In the rows, 128 means zero.
Each named move below is a turn or a mirror, shown by a few rows before and after it. Which moves, in which order, take the first row of each later pair to the second? The first pair is answered.
q369:
[138 120 142 123 134 123 140 176 127 146 133 124 152 133 127 107 112 147 144 141 99 115 131 89 129 132 95 99] => [146 125 139 100 124 125 127 173 115 129 123 113 148 154 119 120 109 132 159 142 115 124 139 77 125 130 104 110]
[118 131 115 151 107 111 124 96 122 108 144 146 135 146 121 151 116 124 131 128 156 153 121 143 149 147 103 146] => [115 132 115 166 115 111 129 102 132 119 147 155 135 132 120 147 117 134 117 133 151 145 116 153 148 147 95 136]
[145 130 141 99 136 128 125 134 126 135 136 112 100 138 108 100 153 112 123 131 107 87 108 104 118 112 129 143] => [145 130 142 108 143 123 131 136 135 139 140 115 103 132 109 98 154 118 117 133 101 82 105 108 119 116 131 136]
[142 127 126 138 137 138 121 121 138 132 128 151 123 118 101 103 135 121 135 137 114 114 105 124 134 129 105 142] => [147 133 123 120 128 139 109 122 128 117 127 143 118 135 97 115 132 107 148 138 122 122 111 115 134 129 114 149]
q678:
[121 133 120 123 119 116 130 132 127 138 127 112 130 142 143 157 145 147 107 107 161 164 115 139 131 126 170 109] => [111 131 115 116 125 122 138 127 126 148 128 105 152 145 159 151 126 144 128 113 158 165 137 132 124 122 154 103]
[114 117 115 128 143 129 116 120 145 140 134 127 156 118 124 114 111 118 154 118 112 117 142 118 114 125 101 132] => [130 122 130 142 131 125 108 131 146 122 132 139 119 118 89 125 151 126 112 112 112 114 108 133 127 138 134 143]
[170 141 146 92 113 148 119 146 105 95 114 110 81 139 124 113 168 114 112 146 111 89 119 91 153 95 146 153] => [150 137 130 76 130 157 132 134 101 113 118 94 122 139 163 105 130 104 154 153 108 91 154 76 138 86 107 146]
[118 135 144 116 130 151 147 146 88 115 124 101 114 135 180 123 118 126 129 160 106 127 141 120 142 102 126 123] => [131 139 149 125 119 144 140 151 95 105 121 111 88 134 157 127 144 129 96 164 111 127 120 127 153 109 146 130]
q410:
[133 131 132 119 122 144 137 120 113 118 117 122 129 124 139 133 118 114 129 143 129 123 140 112 128 125 111 135] => [134 129 135 131 126 143 143 126 110 120 119 124 121 117 136 130 124 118 118 147 126 121 134 118 128 124 109 133]
[125 131 136 129 138 148 156 142 107 144 125 117 150 108 164 121 126 141 104 151 117 113 134 119 133 119 111 99] => [122 130 136 116 129 144 155 150 103 140 123 105 146 115 163 135 132 142 97 145 133 122 133 120 132 110 137 96]
[159 108 147 97 142 140 102 119 120 128 122 115 116 99 125 105 117 95 167 130 99 102 137 86 93 100 107 160] => [161 108 159 122 152 141 118 129 125 129 123 127 96 79 122 95 143 114 135 140 86 85 119 99 106 104 116 147]
[132 136 114 114 98 141 111 129 97 122 114 106 130 141 135 143 111 128 124 140 141 149 139 120 136 133 149 136] => [133 132 108 131 110 153 109 120 106 125 117 121 135 130 137 125 96 118 144 145 127 142 146 117 135 147 112 141]
q968:
[145 122 121 133 99 109 123 119 125 115 117 121 134 106 155 109 132 139 132 139 121 104 119 133 156 134 139 127] => [145 124 124 133 99 109 121 122 124 113 116 123 133 108 152 112 134 139 135 139 119 102 120 132 159 137 139 127]
[126 129 127 148 111 132 160 132 113 131 135 132 118 115 148 131 127 159 108 139 127 133 125 151 159 131 132 114] => [129 132 125 146 116 137 165 131 110 129 132 131 119 116 152 124 124 157 113 150 122 126 131 149 158 130 116 116]
[146 118 99 146 109 114 100 106 160 138 128 148 97 120 97 134 125 137 145 117 124 102 104 142 145 123 107 151] => [139 118 96 147 105 106 106 108 162 142 132 144 101 121 94 144 129 146 133 110 131 108 100 153 142 120 127 143]
[124 148 116 142 102 112 123 126 146 141 145 118 154 92 116 152 113 137 125 102 154 129 148 138 125 120 124 126] => [120 147 116 139 111 116 131 123 147 142 148 114 158 93 125 142 105 136 130 111 149 125 156 134 126 118 116 123]

(2 to 3 moves a pair)
[122 141 134 136 102 145 108 116 122 94 150 155 95 107 103 157 130 113 107 133 128 159 116 152 168 164 164 139] => [109 136 124 148 136 162 124 100 123 115 154 160 129 90 137 132 89 105 147 152 102 144 141 145 161 163 102 134] : q410 then q678 then q410
[142 125 115 135 114 120 97 130 126 150 124 145 137 147 131 106 134 108 167 121 145 107 126 120 130 162 93 150] => [119 127 111 121 126 113 133 138 118 168 128 125 158 137 170 111 129 131 156 137 143 108 144 118 127 136 96 118] : q410 then q410 then q678
[152 128 130 170 112 117 163 133 123 123 128 135 121 100 156 125 137 173 105 139 103 121 111 150 173 145 129 121] => [145 127 111 146 109 127 130 106 122 127 125 125 158 127 159 126 86 136 179 126 111 136 143 133 150 150 91 144] : q410 then q410 then q410
[129 116 137 119 129 142 156 124 117 140 133 123 151 126 162 107 118 117 121 135 130 102 151 124 123 124 106 102] => [130 118 137 101 120 132 154 134 109 137 127 105 140 139 160 121 132 125 107 134 144 108 146 122 126 119 139 102] : q410 then q410 then q369
[129 126 128 114 129 131 110 138 131 122 132 124 140 133 120 130 118 115 148 123 124 117 130 116 125 136 114 145] => [134 129 134 104 123 127 114 145 123 117 131 115 129 139 116 141 136 120 132 120 131 120 125 118 130 134 136 141] : q369 then q410 then q369
[135 123 116 78 132 156 135 141 105 111 107 112 140 144 177 136 107 107 160 158 132 132 158 118 116 112 115 117] => [122 119 122 123 153 139 167 161 120 133 119 122 132 106 183 129 136 151 107 162 113 114 135 144 123 105 132 84] : q369 then q410
[81 140 117 126 99 126 128 111 150 151 162 132 201 118 128 123 121 165 155 100 159 146 124 130 97 123 159 116] => [100 141 127 135 83 125 105 108 155 133 158 154 179 125 91 122 135 154 147 89 158 146 109 137 101 140 168 137] : q678 then q410 then q678
[136 139 139 105 115 118 97 131 150 121 138 138 115 134 82 119 151 118 159 110 146 118 116 126 123 135 130 155] => [129 142 140 117 113 113 101 130 158 126 143 146 118 127 81 125 156 128 142 106 149 123 109 137 126 138 145 146] : q410 then q968
[116 119 110 116 111 114 107 124 143 135 135 129 141 138 114 130 107 98 161 115 140 130 152 125 105 141 120 136] => [125 119 117 136 107 107 105 133 150 127 136 143 120 133 95 132 130 112 127 108 141 131 125 144 116 149 142 135] : q678 then q410 then q968
[151 117 107 137 124 147 116 112 135 132 116 150 113 148 124 129 102 103 172 108 153 135 127 145 142 150 114 150] => [143 115 112 154 143 152 133 115 142 143 120 159 115 125 143 116 103 113 159 127 131 122 127 148 151 150 94 139] : q410 then q678
[146 135 136 118 116 122 124 119 127 115 126 130 104 143 113 136 134 132 128 122 130 134 119 134 136 138 130 136] => [144 132 133 138 127 125 127 119 137 125 133 143 111 126 114 122 129 138 136 127 117 125 123 142 138 144 108 131] : q410 then q410 then q369
[124 158 105 115 91 141 142 96 82 87 97 98 112 132 170 124 99 103 128 150 142 173 149 131 145 137 125 146] => [126 151 109 159 118 151 156 92 100 102 106 126 107 100 176 93 96 113 120 162 113 150 142 142 152 150 85 137] : q410 then q369
[156 151 122 133 132 137 152 128 114 121 123 142 95 124 137 102 146 128 133 144 128 116 126 121 133 130 120 129] => [152 149 125 134 134 132 155 133 118 125 124 138 96 119 136 102 155 137 126 141 125 116 123 127 135 125 130 124] : q369 then q410 then q369
[112 110 115 128 133 126 124 132 142 155 136 105 175 112 126 119 103 140 143 115 128 133 130 107 119 102 123 113] => [140 117 136 146 118 124 111 140 142 127 133 125 125 114 79 121 143 139 108 113 125 127 92 114 137 118 147 132] : q968 then q678
[156 108 120 111 137 115 114 137 131 127 151 128 169 118 139 120 160 142 107 120 116 115 110 142 113 128 130 111] => [169 107 120 100 122 121 96 127 125 110 148 128 155 133 118 126 160 124 118 114 120 119 109 133 111 138 133 131] : q369 then q410 then q678
